grid = [[143, 87, 104, 104, 118, 84, 111, 125], [123, 136, 123, 94, 108, 78, 108, 169], [151, 90, 136, 106, 123, 150, 153, 91], [133, 123, 199, 88, 151, 135, 155, 162], [122, 115, 116, 146, 119, 120, 191, 116], [143, 91, 150, 109, 110, 124, 167, 141], [153, 162, 64, 164, 138, 173, 127, 107], [134, 172, 122, 155, 122, 155, 174, 158], [117, 182, 152, 141, 116, 116, 123, 93], [124, 137, 71, 173, 143, 45, 121, 146], [128, 74, 145, 174, 114, 103, 102, 111]]
Rows and columns are counted from 1.
(1, 1)	143
(8, 4)	155
(4, 5)	151
(8, 1)	134
(4, 6)	135
(8, 8)	158
(5, 6)	120
(9, 3)	152
(6, 7)	167
(10, 7)	121
(1, 5)	118
(10, 6)	45
(2, 4)	94
(10, 4)	173
(3, 4)	106
(8, 5)	122
(9, 1)	117
(4, 4)	88
(4, 3)	199
(5, 4)	146
(7, 3)	64
(2, 8)	169
(3, 7)	153
(3, 2)	90
(4, 7)	155
(9, 8)	93
(2, 5)	108
(11, 7)	102
(3, 3)	136
(11, 2)	74
(5, 3)	116
(7, 5)	138

x =
 -8    3  -25  -12    3  -22   34  -14  -36   19    1   -3
-25  -27   -7  -17   -3  -12   47  -20   -7    4  -11  -29
-21   11  -37  -15  -11   24   -7   -3  -29   25  -44  -14
-11   -7  -24  -23   16  -15    9  -17  -45   16   -1  -20
-13   -1    5  -34   19  -26   18   -4  -14    7  -22  -26
 -4    5  -25  -14   -5  -10   33   -1  -34   -8   -1  -19
-11   16  -37  -41   15  -10    5  -35   -4    3  -19  -17
 -9  -12  -15  -29   -1    4   24    2  -22  -16  -20  -31
 -3   -2  -19  -29   -1    4   17   10  -26   -4  -32  -12
 -5   -6  -12  -33   17  -12    9    1  -35    2  -17  -22
Indices start at 1.
row 1 col 1 = -8
row 7 col 12 = -17
row 1 col 8 = -14
row 6 col 1 = -4
row 6 col 6 = -10
row 4 col 6 = -15
row 5 col 6 = -26
row 5 col 1 = -13
row 1 col 10 = 19
row 5 col 12 = -26
row 4 col 11 = -1
row 3 col 6 = 24
row 7 col 10 = 3
row 8 col 3 = -15
row 4 col 1 = -11
row 1 col 7 = 34
row 8 col 9 = -22
row 10 col 12 = -22
row 6 col 8 = -1
row 2 col 3 = -7
row 1 col 6 = -22
row 4 col 7 = 9
row 3 col 10 = 25
row 8 col 10 = -16
row 3 col 8 = -3
row 2 col 6 = -12
row 7 col 6 = -10
row 9 col 3 = -19
row 7 col 4 = -41
row 4 col 8 = -17
row 9 col 5 = -1
row 9 col 11 = -32

W = [[-1.88, -1.57, -1.43, -1.89, -1.04, -1.88, -0.94, -0.63, -0.93], [-1.05, -0.62, -0.47, -1.07, -0.63, -0.78, -0.24, -0.22, -0.20], [-6.62, -2.98, -1.19, -6.75, 0.59, -5.46, 2.93, 5.09, 4.26], [-1.28, 2.89, 2.38, -1.04, -5.15, 2.99, 0.13, -3.14, -2.39], [2.21, -3.46, -4.10, 2.10, 1.27, -2.11, -4.59, -3.06, -3.28], [-4.62, 3.49, 4.83, -4.73, -2.10, 1.55, 6.22, 4.18, 4.66], [6.19, -5.38, -6.94, 6.06, 3.25, -2.46, -8.54, -5.79, -6.12], [-7.43, -3.14, -1.11, -7.57, 0.66, -5.96, 3.51, 5.86, 4.98]]
Indices start at 1.
(1, 1) = -1.88
(4, 1) = -1.28
(3, 1) = -6.62
(5, 4) = 2.10
(3, 4) = -6.75
(7, 7) = -8.54
(8, 5) = 0.66
(2, 4) = -1.07
(4, 3) = 2.38
(3, 7) = 2.93
(7, 6) = -2.46
(8, 4) = -7.57
(2, 5) = -0.63
(3, 9) = 4.26
(2, 2) = -0.62
(1, 7) = -0.94
(7, 2) = -5.38
(1, 3) = -1.43
(5, 1) = 2.21
(4, 9) = -2.39
(6, 5) = -2.10
(3, 5) = 0.59
(5, 8) = -3.06
(4, 6) = 2.99
(7, 1) = 6.19
(1, 5) = -1.04
(4, 5) = -5.15
(1, 4) = -1.89
(3, 6) = -5.46

m = [[0.48, 0.70, -17.94, 0.89, 17.69], [-1.44, 3.00, -18.23, 16.89, 2.58], [3.48, 4.50, 22.77, 4.57, -9.81]]
Indices start at 1.
row 1 col 1	0.48
row 2 col 5	2.58
row 3 col 5	-9.81
row 2 col 1	-1.44
row 2 col 3	-18.23
row 3 col 1	3.48
row 1 col 3	-17.94
row 2 col 4	16.89
row 2 col 2	3.00
